In the rows, 128 means zero.
Rotation paths and how fast each direction turns (deg/step)
Each turn is a multiple of 5 degrees from 10 to 175, or 0.

[125 125 136 136 112 126 118 119 127 138]
[124 119 121 127 116 127 121 119 138 116]
[132 133 109 132 115 123 135 127 130 130]
[133 135 125 124 120 123 117 132 140 142]
[132 130 123 107 123 136 122 124 133 123]
[147 126 118 124 124 132 129 135 118 126]
[142 135 127 129 140 122 116 135 133 125]
[129 145 131 116 136 129 127 121 119 122]
[137 126 140 129 124 125 124 128 109 127]
[129 122 135 133 135 115 121 126 129 111]
[122 138 125 130 129 112 140 121 122 122]
[125 127 141 128 119 112 129 126 126 140]
[123 114 134 117 123 121 130 121 138 121]
[134 121 117 127 124 121 147 127 130 128]
[137 129 131 128 131 121 133 132 143 144]
[130 131 134 112 131 139 134 122 140 129]
Directions:
[132 119 124 131 127 129 129 130 127 120] => 95
[128 123 129 132 130 127 133 118 131 132] => 25

[121 123 124 125 146 123 136 129 121 117]
[123 133 139 129 141 135 142 124 131 119]
[120 127 134 114 142 124 139 132 135 133]
[119 135 135 124 140 122 130 141 125 116]
[114 137 121 122 138 137 137 129 130 120]
[124 121 127 123 147 123 140 126 124 122]
[124 133 145 127 140 131 140 129 132 120]
[116 131 130 113 139 126 135 135 136 132]
[118 132 129 125 141 122 130 139 122 115]
[117 135 125 126 140 139 140 124 129 118]
[124 120 131 120 147 123 141 125 129 127]
[122 135 146 125 139 127 136 135 131 120]
[113 134 126 115 137 130 134 136 135 128]
[119 128 124 125 144 122 133 134 120 115]
[121 133 132 128 141 138 142 122 129 118]
[123 122 134 117 144 123 141 128 133 131]
Directions:
[129 121 124 124 132 120 127 129 126 131] => 140
[123 131 119 128 126 128 124 133 125 124] => 80

[121 117 135 127 126 130 120 141 125 137]
[125 130 147 134 128 132 125 136 128 134]
[119 128 135 125 131 128 127 139 120 143]
[123 138 144 133 128 124 128 127 123 138]
[117 129 130 125 124 121 128 127 115 141]
[123 131 139 134 120 118 123 118 123 134]
[117 119 128 129 116 123 123 126 119 136]
[126 121 141 135 118 123 117 124 129 130]
[119 114 133 129 118 132 121 136 124 134]
[127 124 145 134 127 128 119 135 131 132]
[119 124 137 128 127 135 128 142 122 139]
[125 134 145 131 133 124 124 134 126 138]
[117 132 134 127 126 128 132 132 116 142]
[123 135 139 131 128 116 123 122 122 138]
[116 127 131 130 116 125 129 122 116 137]
[124 123 137 132 120 115 116 121 126 134]
Directions:
[129 119 126 130 122 128 123 126 131 123] => 40

[139 126 128 135 127 127 138 140 118 119]
[122 123 125 124 123 143 119 137 130 117]
[133 118 139 114 129 129 139 132 122 125]
[128 118 123 117 136 134 114 122 131 128]
[129 114 135 132 135 122 133 124 122 141]
[133 129 122 139 141 128 113 126 124 127]
[128 126 136 144 128 133 133 142 126 137]
[137 136 132 132 133 139 124 131 126 112]
[133 119 132 125 117 141 134 137 136 131]
[133 118 127 122 132 133 132 116 125 113]
[131 109 120 124 121 126 123 130 127 137]
[121 119 125 133 143 124 129 126 115 122]
[130 125 131 130 130 125 112 142 121 136]
[125 132 136 132 146 137 134 135 127 127]
[141 129 142 128 124 138 117 128 133 131]
[136 122 125 131 135 140 142 124 137 128]
Directions:
[124 130 126 129 128 132 118 123 129 123] => 170
[126 123 123 123 121 128 131 129 126 121] => 45
[128 132 135 120 128 134 129 132 131 126] => 60
[133 121 129 130 132 136 126 130 123 128] => 0

[122 115 132 129 136 133 117 132 117 125]
[116 124 120 139 130 128 138 127 118 128]
[134 124 118 137 129 122 120 133 121 115]
[126 118 128 126 137 128 127 141 114 133]
[114 124 116 128 126 133 131 126 119 120]
[130 118 128 144 129 125 120 127 118 122]
[125 122 121 132 137 126 137 144 122 127]
[123 127 115 123 130 128 119 127 114 121]
[125 114 132 138 123 131 127 131 114 128]
[119 122 121 136 139 128 133 135 128 117]
[130 128 117 133 134 120 121 129 111 129]
[125 115 125 127 121 133 131 141 116 125]
[115 121 125 133 139 132 122 126 123 118]
[128 125 120 143 129 121 132 128 113 131]
[130 120 119 127 128 128 127 143 123 116]
[118 121 127 126 139 131 120 128 114 130]
Directions:
[130 118 124 125 130 124 131 124 127 127] => 0
[129 129 127 127 132 127 118 124 129 122] => 145
[133 130 124 119 129 126 126 135 125 130] => 95

[140 135 142 127 125 132 132 128 129 122]
[128 129 137 137 132 129 124 117 121 138]
[134 121 137 122 127 127 127 128 142 137]
[136 141 142 133 126 124 128 128 129 123]
[129 122 137 137 128 137 127 119 125 137]
[138 127 136 118 132 122 126 126 136 136]
[127 138 142 138 123 125 128 129 132 127]
[137 122 136 132 129 141 130 120 126 135]
[133 129 138 121 132 116 122 123 131 135]
[125 133 141 136 121 132 132 131 137 131]
[144 126 135 131 132 135 128 121 125 129]
[125 126 141 125 127 118 121 121 129 136]
[132 134 138 131 126 134 135 133 140 134]
[142 128 136 136 129 128 122 119 124 125]
[122 124 142 122 126 127 127 121 128 139]
[137 137 135 131 133 128 132 132 140 135]
Directions:
[135 120 126 127 127 126 123 127 132 124] => 130
[121 121 130 130 122 133 129 128 131 129] => 145
[123 125 128 128 137 128 132 126 131 121] => 0
[128 124 128 127 130 131 127 121 118 130] => 115

[116 140 126 118 132 116 126 126 133 138]
[126 129 124 115 125 129 137 113 142 125]
[130 125 132 120 131 134 123 121 137 148]
[132 125 118 121 113 125 133 133 136 139]
[136 109 123 132 125 133 123 124 140 130]
[125 116 124 130 129 117 121 142 128 140]
[124 118 114 126 126 116 124 129 132 115]
[119 120 134 127 142 119 117 124 134 126]
[113 132 123 113 129 114 130 126 125 130]
[122 131 128 120 127 128 124 109 141 124]
[121 127 136 120 128 129 132 123 136 148]
[130 127 112 121 115 131 132 122 134 137]
[134 116 128 135 127 131 125 127 146 138]
[129 113 117 126 129 121 131 140 127 140]
[133 120 114 129 129 118 116 129 137 119]
[121 116 136 123 140 114 125 134 134 126]
Directions:
[138 127 125 126 129 131 130 132 132 132] => 40
[129 128 134 122 120 132 127 124 128 131] => 45
[133 126 129 130 127 119 130 121 126 131] => 0
[127 132 135 132 128 124 126 134 133 133] => 145

[131 145 124 135 122 126 131 135 123 122]
[141 122 123 118 118 126 127 132 122 123]
[122 135 118 123 124 144 127 127 128 122]
[129 139 133 120 130 128 129 133 112 129]
[138 134 117 132 125 125 136 128 124 115]
[130 126 119 112 120 132 129 137 128 129]
[124 140 128 131 120 140 123 130 119 122]
[140 132 128 118 132 125 130 125 115 121]
[127 131 112 127 127 133 139 134 127 121]
[130 137 128 119 117 129 123 140 123 132]
[135 130 126 131 121 136 125 123 117 115]
[132 132 120 111 135 131 133 127 124 125]
[123 139 121 133 123 131 136 139 120 127]
[142 134 128 121 117 124 122 132 123 123]
[129 123 118 124 124 142 130 124 122 118]
[125 143 126 116 133 132 128 133 121 130]
Directions:
[128 134 135 133 125 125 124 130 123 129] => 115
[129 124 128 127 119 132 120 129 131 128] => 90

[134 115 117 132 139 134 131 123 136 129]
[123 131 118 134 139 123 138 141 129 131]
[134 114 130 133 134 119 129 136 115 125]
[137 129 140 129 128 132 145 137 125 132]
[125 126 146 132 129 115 126 127 132 136]
[122 133 140 126 131 137 127 119 115 136]
[129 133 130 141 116 135 118 125 130 139]
[117 136 130 138 125 133 124 122 127 113]
[121 130 123 120 111 131 120 136 123 123]
[131 118 125 122 118 134 130 119 138 116]
[117 133 117 117 126 123 136 127 140 130]
[130 117 113 124 132 119 125 118 124 130]
[139 135 113 131 132 129 142 128 126 131]
[137 130 127 135 134 108 127 134 129 124]
[139 132 137 118 138 126 132 132 116 124]
[142 130 140 127 129 127 122 133 136 140]
Directions:
[126 136 126 125 125 130 131 135 128 134] => 160
[128 132 130 134 128 127 132 128 138 127] => 120
[131 129 129 130 124 127 129 136 125 119] => 65

[128 120 138 119 118 128 116 119 130 124]
[146 128 138 132 124 126 127 120 129 128]
[139 125 129 112 130 123 125 122 135 135]
[132 126 138 127 128 112 127 126 141 123]
[136 121 143 127 137 128 129 134 135 135]
[123 117 141 118 125 128 117 126 133 127]
[139 123 145 135 121 130 124 122 127 125]
[142 124 132 115 126 131 123 120 129 136]
[136 127 133 123 122 114 124 119 138 122]
[142 126 138 127 136 121 132 131 137 134]
[124 118 138 115 131 123 121 130 138 131]
[131 121 148 135 125 126 123 128 132 123]
[139 120 139 120 128 137 122 123 126 136]
[134 125 134 120 117 122 120 115 132 123]
[148 129 135 129 130 121 131 123 134 131]
[131 122 132 112 133 119 125 127 139 134]
Directions:
[134 128 128 128 134 134 131 131 126 135] => 140

[136 128 123 137 126 145 124 137 126 123]
[137 130 132 122 123 133 128 130 131 147]
[123 117 130 122 141 127 118 126 119 133]
[113 126 129 119 123 134 132 140 128 121]
[117 130 128 131 119 131 137 113 129 135]
[134 116 123 133 134 122 142 125 120 123]
[132 125 127 124 120 113 127 133 142 122]
[128 142 125 132 126 119 117 119 122 122]
[136 139 135 135 139 134 135 134 129 120]
[135 123 129 138 124 138 118 130 140 135]
[137 129 122 119 128 131 121 132 114 139]
[120 127 141 115 138 129 127 132 131 132]
[109 122 123 134 124 138 124 127 125 125]
[129 128 122 122 120 132 148 124 124 131]
[129 115 134 130 130 112 133 119 132 130]
[126 128 116 128 126 116 122 135 126 114]
Directions:
[133 127 125 121 130 133 130 126 125 120] => 140
[128 133 125 125 130 127 135 137 130 130] => 145

[135 134 129 120 116 132 131 143 131 132]
[134 133 136 121 113 126 124 139 126 125]
[127 128 130 124 114 116 127 140 127 121]
[123 125 120 122 114 120 133 140 133 127]
[127 128 122 119 110 133 132 134 132 130]
[129 128 130 121 108 133 126 130 124 122]
[125 123 127 126 113 125 128 133 119 115]
[123 121 117 126 118 126 136 137 122 120]
[128 125 117 124 118 139 137 137 124 126]
[134 128 128 124 117 141 131 136 118 122]
[132 127 130 128 121 130 129 140 114 116]
[130 126 123 129 126 124 135 146 120 121]
[133 130 121 124 124 132 137 146 127 130]
[137 134 131 122 119 135 130 143 126 130]
[135 133 136 124 118 124 125 142 123 123]
[129 129 128 125 119 115 129 144 127 123]
Directions:
[127 127 133 131 128 121 124 128 123 121] => 85
[126 121 128 124 128 128 122 131 123 134] => 0

[126 124 131 126 129 143 126 134 120 115]
[116 133 125 113 130 136 134 124 129 129]
[133 127 112 129 133 132 141 132 127 122]
[121 135 115 125 135 121 119 136 131 130]
[141 125 125 126 138 120 131 130 132 140]
[134 141 133 137 126 114 125 132 127 125]
[134 125 135 132 128 126 116 119 117 138]
[138 131 139 123 113 130 125 123 132 122]
[118 124 128 136 115 132 131 117 124 129]
[126 115 126 126 122 141 122 134 135 121]
[113 127 131 124 130 130 139 130 139 131]
[128 122 125 136 141 133 137 137 126 121]
[120 138 130 119 143 126 122 132 127 127]
[140 131 125 123 139 124 138 121 122 129]
[131 139 119 128 125 117 121 127 120 119]
[134 121 120 122 123 122 120 121 123 141]
Directions:
[132 125 129 128 130 117 125 123 127 125] => 40
[130 132 122 123 130 124 130 134 122 130] => 35
[126 135 130 126 125 126 124 133 132 121] => 160

[123 119 130 117 121 133 125 130 126 142]
[125 118 117 134 120 130 123 139 128 135]
[129 115 134 131 124 121 117 132 119 134]
[129 117 123 122 122 118 126 138 123 119]
[125 115 125 120 125 114 129 121 128 132]
[120 123 119 136 117 117 129 126 132 123]
[126 122 137 138 126 115 136 123 124 126]
[122 131 131 125 117 123 140 128 121 117]
[123 127 127 127 126 126 147 121 123 135]
[117 135 123 136 117 133 133 123 120 131]
[129 126 130 139 131 133 135 128 111 132]
[124 129 127 121 125 137 127 126 110 123]
[128 118 116 125 136 137 133 123 120 131]
[120 122 122 132 126 137 116 117 123 127]
[129 113 127 139 135 134 126 128 124 118]
[123 116 137 120 127 134 123 122 127 117]
Directions:
[131 128 136 133 129 127 126 132 122 123] => 90

[129 126 121 131 121 142 140 119 129 122]
[120 123 119 136 132 128 130 136 112 125]
[128 126 141 123 127 138 141 128 121 120]
[137 130 119 134 143 125 134 127 121 119]
[136 135 130 120 119 128 135 132 113 126]
[136 128 116 135 125 138 134 119 128 119]
[120 127 120 131 124 130 134 139 112 130]
[127 120 135 129 128 141 138 120 123 117]
[131 129 122 135 143 126 136 138 118 123]
[136 132 134 117 123 128 138 123 115 122]
[141 132 114 138 129 134 130 127 126 120]
[122 131 121 124 117 130 139 132 114 132]
[128 119 127 136 128 141 130 122 122 115]
[124 129 126 131 138 129 141 141 118 128]
[135 126 135 121 130 129 135 117 117 116]
[142 136 119 135 132 132 133 138 124 123]
Directions:
[119 121 132 131 132 131 129 130 127 127] => 65
[127 132 131 125 125 129 132 137 126 134] => 155
[133 118 128 127 126 124 129 130 131 132] => 0
[123 127 127 124 127 120 125 126 120 129] => 145

[137 128 127 122 114 135 118 126 135 122]
[122 138 131 120 121 117 117 135 126 126]
[123 123 121 124 140 128 118 135 125 116]
[134 126 115 124 122 126 136 130 135 114]
[133 124 129 135 121 107 127 131 127 126]
[133 120 120 138 128 129 111 127 122 128]
[128 131 113 123 114 133 125 136 129 133]
[122 133 126 131 131 118 127 147 128 132]
[124 123 117 142 139 131 127 131 134 121]
[128 119 123 133 114 127 136 128 142 129]
[130 127 140 139 122 121 118 135 134 135]
[120 132 124 134 128 139 111 126 133 127]
[117 128 126 116 120 132 130 138 139 125]
[128 131 138 131 136 120 127 140 137 117]
[125 123 124 135 129 126 122 116 136 113]
[131 117 131 119 111 124 123 127 133 125]
Directions:
[123 131 125 125 135 128 134 134 129 124] => 70
[135 126 131 130 135 133 124 133 127 126] => 130
[127 128 124 136 128 130 131 132 129 136] => 25
